In the rows, zero is written as 128.
One turn moves each row of this set onto another row. After a few examples, where does it send each row asked below?
q_248: [134 154 145 136 134 154 103 128 126 124  94  92 134 124 123 150 111 158
  92 117 124 135 116 147 131 114 132 108 134 139 161 113 126 135 150 116]
q_391: [111 144 121 123 135 111 105 125 147 121  98  81 106  89 117 156 112 116
 136 133 153 137 130 120 153 102 121 135 113 135 147 106 168 100 133 128]
q_697: [ 95 118 100 132 128  91  84 132 122 127 121 115 107 141 120 167 113 132
 106 118 130 133 129  91 155 133 111 117  93 131 153  97 163 145 145 152]
q_108: [132 153 130 134 115 145  97 127 119 122 100  85  82 148 117 148 165  58
 122 125 147 133 144 117 129 117 116  84 132 148 158 137 118 115 153 143]
q_209: [134 120 123 126 110 124  90 127 134 124  85 103 137 149 125 151 148  76
 136 112 139 140 130 159 159 134 111  99 142  97 137 139  99 129 140 133]
q_150: [139 159 121 127 113 123 124 114 131 101  98 104  88 128 133 135 167  69
 123 144 149 141 136 119 140 109 136  92 110  98 149 119 129 129 157 144]
q_988: [108 138  93 108 133 133 112 137 103 130 111  97  88 114 128 153 110 116
 145 103 128 124 131 135 126 105 107  97 125 163 161 119 132 117 118  95]
q_829: [107 127 133 136 123 103 114 141 145 139 110 127 141 165 127 152 120 132
 139 127 106 113 146 133 158 109 164 126 123 155 148 104 131 108 129 140]
q_20: [116 122 108 127 132 114 111 157 146 105  72 104 102 132 144 139  99 120
 154 150 139 147 124 129 119 127 126  81 111 154 158 128 178 126 125 120]
q_134: [138  88 127 129 124 102 103 124 121 121 115 111  87 113 119 147 188 126
 124 136 125 146 122 115 150 129 139 117 122 128 159 112 142 120 149 155]
q_695: [134 132 113 147 110 110  93 124 130 126  93  97 125 152 150 142 159  90
 122 107 115 153 110 138 150 137 127  84 117 113 116 130 113 140 159 134]
q_179: [150 121 137 120 107 127 120 144 124 121 108  92 103 149 130 133 151  79
 123 151 158 143 132 127 142 125 129  62 147 120 170 124 134 133 163 131]
q_310: [154 114 100 129 123 142  90 135 101 106 121 106 105 124 134 128 111 123
 117 147 153 154 160 132 117 112 132  70 115 159 176 101 143 109 116 153]
q_549: [ 82 105 132 134 134 122 109 131 131 123  87 151  92 151 119 135 127 126
 120 130 108 140 147 151 157 129 117 120 134 145 149 132 145 109 100 159]
q_274: [126 135 118 137 116 113  83 136 143 108  99 111 126 146 126 148 157  73
 104 126 132 152 139 150 143 150  92 106 124 123 119 137 117 125 170 132]
q_813: [ 85 128 113 100 140 125 102 137 116 129  97 144 106 142 107 139  88 110
 127 121 143 123 152 126 131 137  92 127 124 143 140 103 123 150 127 151]
q_124: [149 109 138 136 110 130 115 130 130  92  87 114 112 160 101 173 145 123
 164 147 137 128 120 133 123 126 139  89 121 155 156 135 112 111 146 157]
q_816: [141 122 121 124 134 136  95 130 131 103 112 111 118 111 141 122 123 104
 116 140 152 144 162 120 119  95 131  90  93 126 173  84 159 101 106 163]
q_164: [113 123 110 140 116 117  96 113 119 122  69 111 129 177 110 156  86 133
 158 122 133 129 133 116 147 133 133 104 117 141 163  89 139 142 126 145]
q_958: [103 106  98 150 123 106  52 116 130 114 129 135 101 146 136 144 138  83
 105 128 125 152 134 129 115 128 125 122 129 131 169  92 150 140 116 142]
q_987: [118 124  97 168  98 134  92 105 113 101 117 129 125 132 127 163  93 125
 122 126 145 152 122 120 132 132 162 107 143 131 151 111 107 130 143 152]
q_49: [ 90 115 153 134 133 155  94 128 143 119 124 133 146 144 127 161  95  86
 118 128 132 130 130 137 114 101 118 101 132 122 144 103 128 146 131 156]
q_732: [125 147 144 119 143 128  61 146 157 136  84 105 104 138 123 142 130 116
 107 131 141 135 111 157 111 105 126 125 110 131 157 131 146 143  99 145]
q_474: [111 133  99 125 134  89 112 120 121  95 140 133 113 155 133 168 124 142
 115 139 107 123 118 132 154 124 116 120 120 154 150 139 132 116 122 156]
q_680: [136 149  94 135 113 112  84 151 136  97  93 133 100 130 129 145 130 143
  93 113 140 138 123 141 114 138 134 112 111 118 185 130 130 120 118 104]
q_286: [118 123 145 104 136 129 127 139 131 111 113 143 100 133 117 135 172  91
 135 121 114 115 143 134 103 115 112 115 112 147 139 102 107 121 144 136]
q_295: [139 141 122 126 124 154  97 129 113 117 130  99 113 115 123 140 108 110
 118 122 156 135 153 120 114  88 130  83  97 156 153  97 125  93 112 165]

q_150 turns into q_108
q_164 turns into q_697
Now these:
q_124 turns into q_134
q_310 turns into q_816
q_695 turns into q_274
q_391 turns into q_988
q_829 turns into q_474
q_49 turns into q_987
q_732 turns into q_248

One turn moves each row of this set onto another row. After a few examples, where does it send each row asked below?
q_236: [141 145 135  81 112 110  98 140 112  99 141 101 149 140  85 160 152 135
 133 142 131]
q_908: [153 106 131 113 142 148 113 144  90 117 122 121 137 162 100 131 165 107
 119 118 127]
q_959: [143 119 113 119 135 109 148 120  90 127 141  82 138 139 120 141 132  93
 144 140 129]
q_86: [108 145 110 100 127 132 129 139 115  96 134 121 149 120  82 138 174 142
 166 149 140]
q_831: [129 143 141  87 132 107  95 149 121 106 144  99 150 156  97 151 162 132
 138 154 138]
q_104: [121 137 107 134 108 103 151 126 115 133 114 102 176 163 118 139 125 141
 154 131 146]
q_482: [134 132  93 116  98 118 151 126 148 123 155  89 163 137 125 146 158 105
 152 141 141]
q_833: [117 121  98 121  83 134 132 102 131 133 162  90 160 138 133 122 157 109
 153 146 152]
q_278: [136 118 113  96  82  93 110 127 117 133 144 119 149 142  89 114 126 139
 135 101 126]
q_494: [132 126 117 154 107 150  75 156 117 105 129 121 166 170  99 134 153 130
 146 117 133]
q_176: [150 128 128 122 102 120 100 108 111 112 143 118 140 164 133 106 144 155
 156  85 132]
q_60: [132 127 123 114 119 156 137 144 122 129 107 130 176 163 108 112 170 136
 138 115 158]
q_527: [116 154 121 115 130 127 130 146 119  97 142 107 155 129 106 133 183 147
 174 152 142]
q_823: [141 111  97 125 103 118 146 118 100 124 141  85 133 130 134 151 139  99
 145 110 123]
q_635: [ 84 115 112  83 112 125 132 131  94 127 160 114 133 139 108 107 151 121
 136 122 126]
q_396: [127 113 101 138 122 165  82 129 112 122 153  76 139 145 112 138 173 107
 139 132 125]
q_976: [122 133  97 122 129 132 107 114 127 119 116 104 140 113 115 121 141 143
 193 142 149]
q_376: [151 133 118 106 105 131 100 115  95 102 118 130 169 163 129 109 157 139
 161  90 134]
q_326: [122 130 134  96  82 108 136 115 121 135 131 120 172 135 110 126 139 118
 150  91 120]
q_213: [116 125 117 101 123 163 105 139 122 114 103 131 170 174 100 116 160 132
 135 106 144]
q_346: [120 132 101 131 102 134 156 121 119 150 117  97 172 148 139 135 135 134
 147 120 142]
q_785: [140 121 132 111 126  98  72 127 126 130 123  86 146 132 113 135 125 129
 150 148 126]
q_941: [146  98 110 113 121 114  84 137 137 120 132  70 122 145 114 135 137 127
 152 147 120]
q_220: [121 130 109 133 120 124 128 125 154 128 135  93 147 117 114 125 137 122
 188 139 112]
q_27: [141 111 107 129 126 127 131 121  88 138 131  88 132 147 132 154 128 106
 128 124 112]
q_801: [118 142  96  98 134 160 121 116 103 102 161 108 119 154 118 105 152 141
 165 112 134]
q_360: [121 165 111 111 117 128 124 150 125 105 140 122 185 142 101 124 170 127
 177 142 123]
q_540: [118 102 101 100 130 150 106 125  86  97 130 104 114 168 131 121 161 137
 155 113 136]
q_799: [155 133 122 103 114 110  75 115 124 121 122  84 139 132 118 143 118 136
 159 135 140]
q_449: [130 118 131  98  77  93 124 129 104 124 153 118 153 140 109 113 143 135
 130  99 125]
q_32: [135 135 113 117 112 124 116 142 157 103 123 136 186 174 108 129 138 123
 146 133 143]
q_662: [103 125 108 108 136 153 107 110 102 116 151 114 120 162 132 100 152 141
 163 108 133]
q_868: [140  98 115 104 126 152  99 143  86 114 122 101 128 138 101 124 158  98
 124 110 117]
q_228: [125 123 115 137  94 117 126 148 142 100 142 128 190 154 113 130 129 111
 145 134 147]
q_950: [150 116 135 110 150 157 111 134  93 122 124  86 135 145  92 116 170 109
 134 128 129]
q_199: [128 133 111 139 126 118 106 124 124 120 120  94 152 106 122 117 146 144
 186 146 129]
q_760: [135 121 109 131 126 157  69 159 113 106 112 116 150 160  96 124 145 122
 142 127 113]
q_782: [155 133 107 124 105 132 102 105 115 112 139 115 139 145 112 100 141 159
 163  88 122]
q_383: [129 118 134 139 105 149  80 147 103  93 138 133 143 168  94 127 142 122
 137 125 117]
q_615: [147 134 112  91 119 118  80 161 108  98 137  99 160 170 101 135 171 132
 141 150 130]
q_492: [121 115 123 121  93 131 127 128 143  95 142 144 177 163 106 108 147 122
 145 141 153]
q_591: [135 118  89 130 113 150 105 143 104 127 144  69 127 123 115 140 166 104
 148 136 112]
q_34: [ 98 128 101  70 110 120 130 138 104 124 165 112 129 152  97 118 136 120
 138 124 138]
q_753: [ 88  99 117  89 109 128 143 124 113 130 143  94 117 140 112 139 144 117
 143 114 122]
q_986: [124 124 110 138  94 153  86 121  92 130 158  79 127 144 120 140 151 109
 146 130 115]
q_493: [120 111  99 121 109 133 134 121 137 118 166  84 163 129 125 133 149  88
 139 149 139]
q_617: [118 139  99 123  99 127 151 115 136 124 123 115 174 166 134 143 141 134
 156 105 149]
q_563: [128 133 130 126 124 151 115 140 118 128  97 106 172 170  90 114 163 157
 143 118 147]

q_60 turns into q_396
q_782 turns into q_799
Now these:
q_635 turns into q_527
q_760 turns into q_823
q_220 turns into q_376
q_986 turns into q_104

